rotation ticks, each row followed by its count of ticks
The counts run from 0 to 762.
-14 -39 -9 8 5 -6 -18 -10 14 50 -> 112
-6 3 20 5 -41 -11 -10 -29 -18 40 -> 178
1 23 -14 -6 7 5 -40 6 10 51 -> 669
21 -11 28 -2 22 35 -22 -34 7 23 -> 320
-16 -15 23 6 -34 0 8 15 -30 43 -> 558
-2 12 23 24 -21 19 1 31 -36 29 -> 206
11 13 38 -17 3 34 -21 15 -23 31 -> 346
-8 -21 29 -10 -17 3 -19 15 -31 47 -> 347
-12 -36 -15 9 4 -4 -13 -16 20 49 -> 476
3 -9 7 -27 11 31 -2 -31 29 37 -> 502
-15 12 11 2 -47 -7 1 -4 -20 46 -> 190
-17 -3 -27 31 -6 1 0 30 7 51 -> 74
5 -3 2 13 21 10 -44 22 -9 44 -> 665
5 -29 -1 8 31 37 0 -12 27 30 -> 105
2 26 24 -29 -20 40 17 -11 4 32 -> 362
-19 -10 -16 40 -28 -5 21 -8 5 40 -> 604
-9 -13 13 16 -26 28 44 -24 7 24 -> 208
0 38 12 20 -33 7 -2 11 -26 33 -> 574
7 35 -21 21 12 14 -30 13 12 43 -> 644
15 -9 39 -18 15 46 -7 -11 -4 22 -> 155
-14 -34 13 -16 -14 -6 -15 -11 -3 51 -> 699
0 6 30 -28 -5 42 9 15 -8 33 -> 354
23 17 -5 27 31 41 -14 -10 20 21 -> 275
-9 22 14 -19 -35 1 -10 4 -17 49 -> 541
2 -2 -16 52 -6 -2 -8 -32 11 28 -> 625
0 31 -25 15 11 32 8 13 28 37 -> 445
-5 11 15 20 -16 27 15 40 -26 30 -> 28
-3 -42 36 -2 -11 10 -4 -24 -16 33 -> 162
14 21 -11 39 10 35 6 -27 26 18 -> 440
-14 -32 -20 38 0 -2 1 -1 14 44 -> 265
3 34 -14 20 -3 39 26 0 25 27 -> 56
3 10 -13 52 0 -2 -22 14 -11 35 -> 256
18 32 -13 25 23 37 -10 -6 22 24 -> 453
0 34 8 2 -22 41 34 -4 8 25 -> 209
2 -30 -4 57 8 9 -2 -11 0 26 -> 257
-6 -4 18 -30 -5 20 -16 25 -10 48 -> 520
-2 -2 23 3 -36 12 15 -49 0 28 -> 369
13 -2 37 11 -21 21 1 -46 -11 17 -> 179
13 25 18 -30 1 34 -15 -24 12 32 -> 701
7 5 34 -17 4 29 -21 22 -24 35 -> 710
15 -9 5 14 18 16 -26 -47 19 27 -> 485
-19 -15 -18 41 -22 -4 18 4 4 42 -> 240
13 29 -9 -3 22 32 -25 -7 24 36 -> 478
-6 33 -11 38 -28 -2 -3 11 -11 38 -> 599
20 15 20 -13 21 34 -35 6 -5 31 -> 135
7 32 21 -22 -8 16 -33 2 -14 40 -> 338
7 19 21 7 -27 33 27 -39 3 19 -> 382
2 18 8 -13 -8 -6 -45 -2 -9 49 -> 140
9 6 4 8 20 13 -45 19 -9 42 -> 301
-14 -6 18 -4 -45 -9 2 -19 -15 45 -> 732
-6 -4 -8 31 -12 28 39 -22 23 25 -> 419
0 3 12 49 -27 -1 -2 6 -32 29 -> 33
18 19 37 13 -14 41 15 -28 -10 9 -> 192
-2 -35 -3 56 6 14 10 -10 4 24 -> 621
-7 12 12 -36 -12 17 -14 14 -2 52 -> 706
-5 -20 -20 20 7 4 -4 -34 34 40 -> 464
-14 -9 -5 -18 -7 -8 -30 4 3 60 -> 132
2 -15 -3 -3 4 8 -18 -48 29 40 -> 675
3 -34 23 -18 14 36 1 -25 15 32 -> 692
4 -10 27 -31 8 44 5 -4 7 33 -> 705
0 -15 31 35 -29 5 5 -22 -29 22 -> 199
15 33 28 19 -10 45 13 3 -17 15 -> 205
20 11 -4 21 29 36 -16 -24 26 23 -> 651
2 -4 -5 -16 28 40 -5 12 27 42 -> 482
-14 9 20 -22 -28 16 5 24 -18 46 -> 731
-1 0 -14 37 -14 18 27 -32 25 26 -> 241
-15 4 12 9 -30 13 16 32 -25 41 -> 756
12 45 20 9 -19 38 13 -3 -8 20 -> 19
14 44 24 9 -18 37 5 2 -16 20 -> 383
-7 3 -1 40 -12 13 6 38 -20 37 -> 417
-4 -15 26 -20 -19 29 23 -35 9 31 -> 725
-1 16 22 -35 -16 39 14 5 0 37 -> 540
9 -8 28 -2 -14 9 -18 -53 -2 30 -> 708
21 20 26 -15 17 37 -28 -8 -3 28 -> 511
-14 -6 -8 38 -32 0 26 -22 6 35 -> 228
-2 -16 -18 20 1 -5 -18 -38 26 41 -> 286
7 -24 0 36 16 -1 -34 -28 3 33 -> 658
18 27 38 -10 -4 41 -7 -6 -15 21 -> 358
